In the data rows, the value 128 means zero.
What is the hidden score of each row? Scores go from 0 to 40, and 20 is about the middle. The score is a weighted sum of the row's numbers plus the product of two more (or one squared), each taken from its middle value.
[ 89 150 138 170 158 146 106 120  94  83 165  70 114 132 165  95 163 160
 137 109 152 120 176 136] -> 21
[ 65  64 129  68 154 141 177 148 165 124 152 141 105 114  96  86 153 181
  89 138 167 105 166 149] -> 15
[125 156 168 122 102 106 174 170 151 144 115 140 180  95 103 166 109 117
 102 180  84 148 104 139] -> 15
[104  76 200 134 129  91 148 111 121 134 139  85 103 113 151 118 136 164
 121 126  96 175 167 106] -> 21
[136  95  97 101 104 140 115 114 141 123 115 152 131 132 169 132 137 128
 121 174 163 115 111 148] -> 32
[130 135 152 168 125 113 126 143 123 165  58 135  88  82 121 148  96  55
 143 119 108 148 123 107] -> 30
[114 144 133 162 121  88 137 174 137 172 137 150 131 105 121 169  92 107
 130 127  91 118 133 129] -> 16
[128 147 172 151 113  95 161 152 129 145 127 134 156 106 114 168 107 128
 127 171  78 139 125 127] -> 17
[ 80 149  97 108 147 147 185 159 146 108 125 142 121 125  99 151 163 136
 113 130 145 105  95 187] -> 10
[105 129 132 155 128 174  97  98 122  76 144  80 118 130 178  91 146 126
 133  86 153 121 140 142] -> 21
[144 140 103 132 124 150 116 122 166 119 107  98 135 125 148 126 129 156
 146 153 112 152 167 111] -> 30
[154 168 118  88  48 176 121 135 127 172 121 157 159 113 129 165 123  66
 112 172 171 137  77 143] -> 14
[142  59 165 144 185  76  79  83 162 142 163  63 121 150  76 119 141 184
 166  65 103 118 177  89] -> 18
[ 80 133 122 144 124 154 184 203 159 134 157 163 100 136  95 124 151 103
 121 147 123  90 121 160] -> 14
[145 197 100 157  55 123 133 111 115 122  91 143 135  81 138 204 104 103
 170 109 139 109 131  92] -> 27
[151 123 150 187  90  81 103 102 120 114  78 136 121 122 108 119 106  95
 154  89 113  97 115 103] -> 29
[144 148 153 115 152 147 172 153 136 131 161 127 173 172  83 104 175 139
 146 138 102 128  84 187] -> 14
[150 117 173 115  80 129  99 114 145 148 143  97 157 138 103 105 192  41
 152 194 140 159 123 116] -> 19
[130  79 150 106 178 102 108  95 176 147 124  61 143 128  72 139 147 183
 123  83 113 115 166 114] -> 20
[126 120 158 114 194 120 132 143 114 174 112 146 132 146 141 150 127 139
 110 128  68 146  57 158] -> 18
[145 184  69 118 106 174  90 115  91 118 142 125 149 144 113 137 134 141
 135  85 180  90 164 101] -> 29
[170 114  63 208 124  81  87 101 101 141 104 183  79 166 122 127  83 102
 174  88 122 106 138  35] -> 28
[136 177  78  95 108 161 106  92  94 117 128 116 153 127 101 151 126 156
 116 114 164  86 160 117] -> 27
[135 114 110 103 166 163 110 125 109 137  75 120 133 114 159 108 131 134
 102 146 112 128 127 157] -> 30
[158 155  81 163 124 118  83  89 112  87 117  88 112 149  93 123 133  98
 157 108 188 102 166  94] -> 21
[150 128  73 157 118 130 103 104  88 116 132 152 137 163 121 105 100 152
 139  82 126  91 152  69] -> 28
[114 124  95 129 158 148 154 159 145  91 153 152 127 152 101  69 146 121
 129 126 164  91 113 183] -> 15
[169 157 111 186  80  73  98 108 104 131 100 122 137 115 102 160 102 108
 172  96 112 105 166  63] -> 30
[ 74  98 201 138 136 115 176 154 135 154 142 136  99 109 159 119 129 129
 112 157  54 149 123 120] -> 28
[ 87 104 211  97 160  92 191 135 138 105 184  62 143 116 131 145 142 195
  91 163  75 156 148 146] -> 11
[ 72 117 158 144 118 102 179 166 133  92 151 160 122  97 161 124 114 135
 104 172 119 124 125 146] -> 14
[124 135 130 105 177 126 101 101 111  92 173  73 129 120 133 122 150 163
 107 120 157 123 188 126] -> 20
[138 144 124 108 141 148 136 158 167 112 134 102 153 128 144 115 123 160
 119 169 129 168 136 151] -> 23
[161 130 144  95  92 146  91 105 147 164 151 154 137 130 143 145 154  96
 124 143 174 161 101 103] -> 11
[111 131 133 120 153 137 150 140 156  79 132  90 117  79 174 151 110 144
  98 163 157 176 123 181] -> 5
[165 161 101 119  83 163  90 131 138 160 153 156 163 145 149 148 140  72
 132 149 171 132  98 116] -> 14
[109 142 148 164 110  96 142 171 141 158 126 156 129  95 126 173 114 112
 129 132  98 125 123 119] -> 16
[ 70 111 130 147 160 131 102 141 139 130 138 115  91 137 127 114 177 124
 144  83 165  86 131 154] -> 18
[174 168 100 120 115 182  80 113 117 138 141 104 152 150 119 107 134 132
 127  97 170  90 144 145] -> 28
[133 158 115 116 136 155 149 168 137 142 109 167 135 127 177 102 108 123
 115 174 103 181 104 132] -> 20
[134 113 164  73 134 149 131  89 109 123  85  56 143  99  88 119 143 162
 138 110 127 155 170 123] -> 28
[139  98  86 157 147 101 144 143 110 125 112 177 110 138 167 127  79 118
 100 146  88 130 121 104] -> 29
[154 110 108 154 134  61  90  76 100 119 119 157 132 142 126 103 133 134
 163  74 151 126 140  92] -> 26
[140 170 101 117 133 179 117 138 127  85 166 115 132 158 146  74 150 123
 118 168 171 172 151 141] -> 17
[174 134 113 122 143 129 140 137 159 127 122 145 153 169 111 106 147 138
 142 112 133 150  84 175] -> 16
[ 73 160 147 120 132 156 143 129  97  96 134  68 121  96 142 121 159 144
 118 130 140 141 157 166] -> 19
[146 134 132 123 156  86  89 123  97 184  73 143 120 108  71 185  66 115
 126  74 103 117 117  78] -> 27
[139  97 176  80 132 107 154 123 170 168 101  67 139 112  51 153 132 142
 135 161  85 146 156 130] -> 20
[106 175 101 107  64 173 178 158 153 144 121 137 138 139 106 124 145 132
 125 131 151 142 150 143] -> 22
[ 96 110 149 184 119  91 155 181 127 103 185 164 124 122 161 115 105 132
 114 160 104 107 140 128] -> 16
[150  59 184 153 117  14 128  97 114 143 144 121 107 147 103 173 122  91
 141 157  91 113  83 109] -> 10
[ 85  88 130 170 161 131 126 161 148 131 142 134  60 108 193 127  92 135
  89 134 107 108 158  96] -> 24
[ 84 115 137 126 106  86 170 112  93  72  78 120 114  59 152 158  98 147
  70 163 145  88 165 141] -> 28
[ 94  89 132 187 155 109 107 162 146 141 148 139  47 121 186 132  81 140
 103 123  98  91 158  93] -> 21
[144 115  91 167 136  93  99  74  96  79 130 172 130 120 150 115 124 183
 162  84 147 115 156 101] -> 27
[160 160 134  79  65 159 115 113 118 154 152 171 147 141 126 143 136  63
 136 153 168 148  81  99] -> 14
[134 185  99  86 163 172 112 108 122  89 161  99 170 147 150  91 156 158
 129 130 179 166 150 151] -> 18
[ 83 131 151 109 167 166 138 132 114 109 155  82 129 107 148 120 149 172
  99 133 119 109 138 173] -> 17
[158 155 120 163  76  81 127 106 119 135  74 125 136 102  79 173 103 100
 147 105 123 110 154  78] -> 27
[ 99 104  91 162 163 131  91 147 119 113 154 128  74 159 119 110 159 115
 133  79 193  54 148 143] -> 20
[152 126 108 132 123 170 166 172 186 139 134 159 157 158 132  88 134 149
 162 125 126 181 118 157] -> 18
[140 125 100 159 146 129 156 148  80 115 126 162 101 137 171 145  83 109
 108 150  89 126 116 108] -> 25
[146  68 148 123 187 103  85  92 175 129 146  65 139 140  91 112 141 179
 146  83 120 132 173 107] -> 19
[176  84 151 177 102  87  57 149 141 182 202 147 132 175 104 133 108  83
 141 116 127  81 110  98] -> 11
[107  99 126 169 196 146 114 147 100  82 137 165  97 132 195  66 106 132
 109 103 133 143 122 153] -> 28
[148  58 181 155 106  17 138  90 113 147 140 129 115 149  94 175 124  84
 135 168  85 135  76 117] -> 9
[124 131  76 173 166 121 117 157 148 106 186 153 116 169 107 114 160 133
 150  98 145  82 127 151] -> 12
[122 168  95 109 114 185 142 124 153 126 141 115 163 133 118 125 142 152
 137  98 154 139 150 166] -> 17
[108 107  88 183 164 128  86 148 124 123 164 129  79 163 129 119 151 118
 133  80 181  42 147 148] -> 19
[ 94  91 206 127 127 129 173 161 129 158 146 129 107 114 149 128 118 134
 103 166  56 134 126 114] -> 23
[166 137 109 135 164 149  87 125 146 170 107 123 151 146 116 123 101 113
 158  95  93 148 130 100] -> 29
[104 132 150 136 175 152 114 139 118 119 187  67 128 146 145 105 127 174
  95 113 134 111 158 172] -> 14
[179 163  82 167 118 125  77  90 100  99 120  92 118 154  96 108 125 100
 158 113 187  88 165  85] -> 25
[ 65 152 155  76 165 165 157 142 126 111 131  81 127  96 128 135 149 160
  69 136 123 124 123 185] -> 14
[144 102 151 116 149 124 104  72 113 119 123  58 128 142 105  98 139 170
 155  71 130 149 183 111] -> 27
[146  95 133 108  87  86 103 137 126 173 126 159 146 142  93 159 106  75
 112 181 120 110  76 122] -> 13
[132 158  93 138 136 175 118 139 151 129 175 124 157 158 127 109 137 156
 147  82 159 113 157 139] -> 17
[152 177 134 120  87 168 178 182 190 137  97 138 145 121  94 126 116 105
 155 143 121 179 100 156] -> 17
[130 149 152 162  84  87 142 131 123 121 100 125 121  73 113 190  94  98
 119 157 129 112 153  97] -> 20
[125 122 160  66 134 144 137  72 114 124  75  67 140  96  90 124 149 153
 135 104 131 160 152 124] -> 25
[121  87 149 121 157 119 169 103 131 127 136 122 111 136 131 120 147 178
 118 101 137 122 136 138] -> 18
[172 172 123 162 106 164 158 180 185 139 134 133 146 154 118 111 125 112
 171 129 118 182 122 142] -> 15
[ 93 121 127 127 170 165 137 143 103  83 116 160 112 101 201  93 116 134
 112 137 108 141 104 172] -> 22
[139 134 116 135 132 147  91  98 130 124 150 104 153 145 130 133 136 210
 164  78 128 113 161 100] -> 34
[128 120 122  81 129 108 109 137  75 139 175 162 137 144 153 112 155 108
  75 197 173 134 101 131] -> 13
[108 152 141 163 117  89 137 170 139 161 124 155 124 100 123 171 112 108
 130 130 102 139 126 127] -> 15
[171 171 113 154 113 153 148 182 186 137 135 143 157 150 107 102 132 117
 174 118 139 170 132 136] -> 19
[173 128  78 169 113 142  74 128 136 162 140 148 116 156 132  99  89 105
 171  87 116 131 161  61] -> 25
[184 133 101 161 163 127 125 145 150 128 154 148 158 183 132 100 136 146
 170  82 121 143  89 168] -> 14
[122 105 166 107  82 137 126 140 173 161 151 130 136 130 149 151 133  84
 100 175 133 144  70 134] -> 5
[150 134  95 137  80 146  81 144  92 162 152 176 138 152 137 130 127  70
 124 160 166  86 111 120] -> 25
[160 104 108 160 139  62  81  71  88 118 130 154 124 140 120 101 131 135
 156  71 153 124 137  90] -> 22
[130 123  96 127 120 106 132  81 112  86 107 169 129  88 149 140 132 177
 151 104 157 125 140 112] -> 27
[ 92 124 110 118 160 157 159 157 150  81 140 157 125 138  99  80 146 123
 108 134 167  96 102 184] -> 13
[134 179  67 101 107 168 107 111  97 110 130 122 153 130 109 136 132 134
 131 106 187  92 160 120] -> 28
[ 57 162 149  88 125 171 169 127 105  89 102  71 128  86 146 126 155 132
 108 146 148 138 139 172] -> 20
[105 154  94  85 139 166 113 102 112  97 154  72 154 112 157 130 142 184
 102 131 148 119 172 140] -> 24
[142 191 134  91 115 175 180 133 151 139 107 107 169 115  81 158 152 132
 155 136 107 149 106 178] -> 18
[108 139 147 158  93  79 157 157  68 109 147 161 150 102 147 152  96 151
 106 165 102 109 147 120] -> 29
[127  79 162  96 161 108 118  88 163 146 114  60 139 110  85 147 133 184
 128 100  97 133 158 139] -> 17
[ 78 107 139 121 129 128 159 165 148 138  99 137  48  81 159 157  88 120
  76 162 114 100 130 118] -> 18
[128 117 117 131 120  74 115  65  94 105  96 150 128 118 119 122 140 132
 150  92 154 140 124 108] -> 22
[104 135 135  87 191 137 110 118 127 105 169  76 123 110 125 126 147 161
  79 124 159 113 172 143] -> 18
[115 180  92 115  73 192 168 158 158 137 137 134 149 144 107 115 146 120
 126 138 152 130 150 134] -> 19
[128 127 178 146  80  96 157 153 140 144  96 133 163  97  99 140  95 112
 130 109  67 121 108 136] -> 23
[100  90 205 121 171  72 160 127 119 102 215  62 143 145 119 135 147 205
 109 142  72 146 153 133] -> 9
[204 165 131  76 133 156 116 118 159 148  98 108 193 123  98 154 113 153
 122 132 110 151  77 163] -> 21
[159 121 125 162 175  73  67 126  98 183  97 144 121 143  92 147  72 119
 148  53 102 129 136  61] -> 37
[207 161 129  95 140 143 105 120 160 151 111 115 180 139 111 144 115 146
 145 123 121 161  84 148] -> 19
[158 100 148 121 148 128  92  70 108 125 128  59 142 148  97  94 142 173
 166  74 121 147 191  97] -> 28
[100 154 140 179 154 148  96 121  98  87 183  70 116 144 161  77 140 160
 144 105 146 104 183 128] -> 22
[ 63 162 156 100  81  93 206 156  91 120  91 152 157  74 128 175  97 145
  76 192  99 133 119 147] -> 21
[108 112  83 113 127 117 144 158 111 140  91 194 114 118 134 130  72 119
  98 152  77 122 111 106] -> 25
[105 117 131 148 152  86 129 141 117 135 112 158 119 127 147 155 118 133
 118 107 123  95  86 153] -> 17
[104 113 149 114 134 142 125  99 117 115  96  75 145 102 100 129 149 162
 161  94 119 136 151 138] -> 26
[143 176  98 121 162 163 105 113 116  92 177 107 166 161 150  83 130 163
 127 114 162 152 150 152] -> 16
[132 101 120 150 147 161  90 114 101 133 131 126 101 147 169  88 129 132
 124 100 137 108 139 114] -> 26
[131 148 171 141 100  94 161 161 141 143 136 143 165  98 119 164 107 117
 135 166  82 136 125 129] -> 19
[162 146 101 134  70 156  93 133  98 150 148 180 143 141 139 143 104  71
 113 164 181  83 106 125] -> 20
[120 143 196  57  39 146 148 121 154 156  81  93 160  94  76 139 194  25
 112 232 150 174  89 164] -> 16
[120 101 126 170 127  64 128 129  97  81 113 106 107  90 155 132  89 154
  84 148 125  70 190 122] -> 33
[ 68 151 163 132 156 157 145 182 134 141 144 106 120 120  91 137 176 125
 150 116 140 112 128 169] -> 18
[134  91 193  85 146 129 146 144 147 166 123 138 147 127 128 139 163 109
  96 214  89 180  52 202] -> 8
[103 122 156 163 173 148 101 140  99 103 206  81 111 134 157 112 140 166
 111 111 126 106 154 155] -> 12
[120 186 102  63 153 186 128 107 115  87 139 108 164 125 142 106 147 155
 115 144 155 159 130 173] -> 18
[160 140 121 116 142 142 154 141 152 122 108 144 158 157 127 125 145 148
 145 131 125 155  68 185] -> 19
[147 126 183  98  68 129 115 119 153 169 125  99 167 132  88 109 185  39
 130 205 139 152 114 128] -> 20
[111 144 146 158 106  93 138 169 127 164 133 153 123  97 116 178 104 108
 121 130  95 117 122 125] -> 14
[114 116 121  88 124  99 105 137  87 131 186 164 126 156 155 119 155 106
  85 182 171 129 108 130] -> 13
[ 93  99 182  87  85 125 138 162 146 177 117 150 125 107 101 169 120  63
 111 156 119 116  52 147] -> 8
[ 95  90 153  83 142 135 200 107 135 111 102 112 106  94 119 142 159 162
 125 122 135 140 118 155] -> 13
[ 87 156 132 137 152 144 107 121  88  92 171  77 132 134 159 105 166 159
 148 102 146 120 178 139] -> 25
[ 97 103 118 141 181 149 128 144 105  92 139 158 108 140 188  76 100 145
 101 123 122 130 116 149] -> 24
[ 71 106 132 138 151 136 119 143 144 134 122 116  93 124 110 126 162 114
 125  87 158  86 124 170] -> 16
[105 123  91 128 167 151 149 164 144  89 161 158 133 167  95  67 161 127
 119 121 164  98 115 176] -> 15
[122 110 141 202 104 122  93 146  86 114 203 115 111 162 208  91 143  73
 112 179 151 111 142 144] -> 16
[109 128 166  85 129 153 190 171 149 112 109 128 146 138  78  99 142 133
 114 156  92 109  82 204] -> 23
[120 118 143 160 100 139 153 144 151 157 100 137  81  96 166 159  70 103
 123 115  80 141 114  88] -> 23
[144 100 131 100  89  98 122 141 129 161 117 165 145 129  96 160 113  66
 111 174 124  99  65 132] -> 13
[150 166  82 137 100 131 107  89 104  80  86  94 113 115  93 135 130  88
 144 113 188 104 146 107] -> 22
[175 180  63 127 133 165 104 137 116 131 136 192 132 132 120 145  97  98
 145 153 152 127 115  89] -> 16
[186 157 103 130  71 161  77 122 129 160 158 158 156 156 152 142 136  81
 140 151 170 126 104 120] -> 20
[167 139  69 160 159  98  82  89  71 131 126 168  94 163 104 107 109 105
 156  93 155 105 147  75] -> 30
[151 102  74 173 145  88 116 148 100 125 137 180 109 162 145 109  79 130
 133 135  74 111 136  85] -> 25
[114 163 169  74 136 154 203 152 138 142 120 118 178 140  87 123 177 123
 125 150 107 140  59 214] -> 13
[162 134  76 147 160  97  96  91  77 125 119 163  94 156 108 112 110  95
 152 100 151 119 138  74] -> 34
[114  72 203 139 127  67 143 109 108 144 144  90 102 117 137 120 131 167
 123 123  82 161 162  87] -> 21
[139  86 163 132 101 103 102 159 150 181 152 145 138 153 102 149 133  78
 130 143 117 113  76 108] -> 10
[107 132 150 164 102  66 155 158  77 118 146 166 148 115 152 141  91 152
 108 155  97 113 149 110] -> 25
[167 157 101  96 147 105  86  73  96 121 119  93 145 134 115 149 126 138
 114  97 150 138 136 116] -> 21
[ 84  95 126 158 153 120 138 160 143 140 129 138  60 102 176 144  96 136
  91 143  98 110 142  97] -> 18
[122 104  93 132 143 131  96  93 117 127  80 135  81 136 116 120 146  93
 146  92 165 105 130  87] -> 30
[149 116 151 157 178 134  97 145 131 160 141 145 127 132 117 111  90 115
 148  56 104 129 124  93] -> 37
[104  85 141 102 141 121 184 109 137 112 115 122 103 108 129 134 159 176
 127 105 137 137 130 150] -> 15
[121  90 115 202 201 126  80 140 102  87 188 169 106 153 199  50  99 156
 140  93 111 114 142 128] -> 22
[164 182 140  33 122 167 145 115 163 141  56 113 192  98 104 178 137 136
 127 157 115 175  52 183] -> 24
[149 186 143 117  85 186 204 185 200 134  78 136 144 107  93 136 128 103
 140 154 135 189  98 159] -> 14
[172 156 128 106  75 144  99 111 114 157 168 165 141 150 124 139 147  66
 145 156 168 133  94  93] -> 13
[145 147 159 169 123  74 127 172 146 144 163 131 161 130 113 140 114 125
 135 150  86 138 148 114] -> 19
[163 143  94 135 102 149 105 128 158 165 109 147 128 131 125 122  95  94
 154 116 121 132 150  73] -> 28
[117 100  67 163 144  97 123 126  90 112 114 189  87 144 173 117 101 121
 126 118 109 120 119  81] -> 27
[125 160 169  88 135 140 191 151 147 136 135 127 165 153  80 119 189 122
 137 140 109 147  67 203] -> 13
[149 112 160 159 166 127  96 140 129 176 146 133 120 143 108 112  86 124
 143  49  95 131 129 100] -> 35
